a =
[[50 54 44 50 52 52 36 51 27 43 60 52]
 [59 52 42 48 56 51 41 52 34 36 48 61]
 [55 49 45 48 53 51 43 51 39 39 51 55]
 [42 54 47 51 49 53 32 50 24 49 70 43]
 [63 58 39 50 60 53 32 54 18 31 55 68]
 [40 55 46 51 45 49 34 48 28 52 64 43]
 [44 56 42 49 42 41 40 44 36 52 43 53]
 [71 58 35 47 57 43 43 50 34 29 26 80]
 [39 45 50 46 40 43 52 43 57 56 42 39]
 [27 56 45 48 26 32 43 36 45 70 38 38]
 [51 45 47 47 51 50 48 49 48 42 48 49]
 [64 59 38 50 59 52 33 53 19 32 52 70]
 [66 48 43 47 61 54 46 54 41 29 45 64]
 [73 50 40 47 64 52 46 54 39 24 38 73]
 [55 44 48 47 56 54 47 52 46 38 53 50]]
The second entry on the main diagonal: 52
The entry directly above the smallest entry? 24
The 5th-last entry, reading row by row is 52
The 1st entry in reading order? 50
The top-right entry? 52
The fifth entry in reading order? 52
The entry in the bottom-left corner: 55
The entry just left of the largest entry is 26
The third entry on the diagonal from the top-right corner? 39
The last entry, reading row by row? 50
The bottom entry of the column that holds the smallest entry is 46
The entry directly below 80: 39
The smallest entry in the last column? 38
The entry just left of the smallest entry -> 54
The last entry in the row that holds the smallest entry? 68
The 3rd entry in reading order? 44
The largest entry in the first row -> 60
The smallest entry in the last row is 38
The largest entry in the first column? 73
The entry directly below 18: 28
The 3rd entry on the main diagonal -> 45
The entry just left of 31: 18
The largest entry in the last column -> 80
The first entry in the row that holds the smallest entry: 63
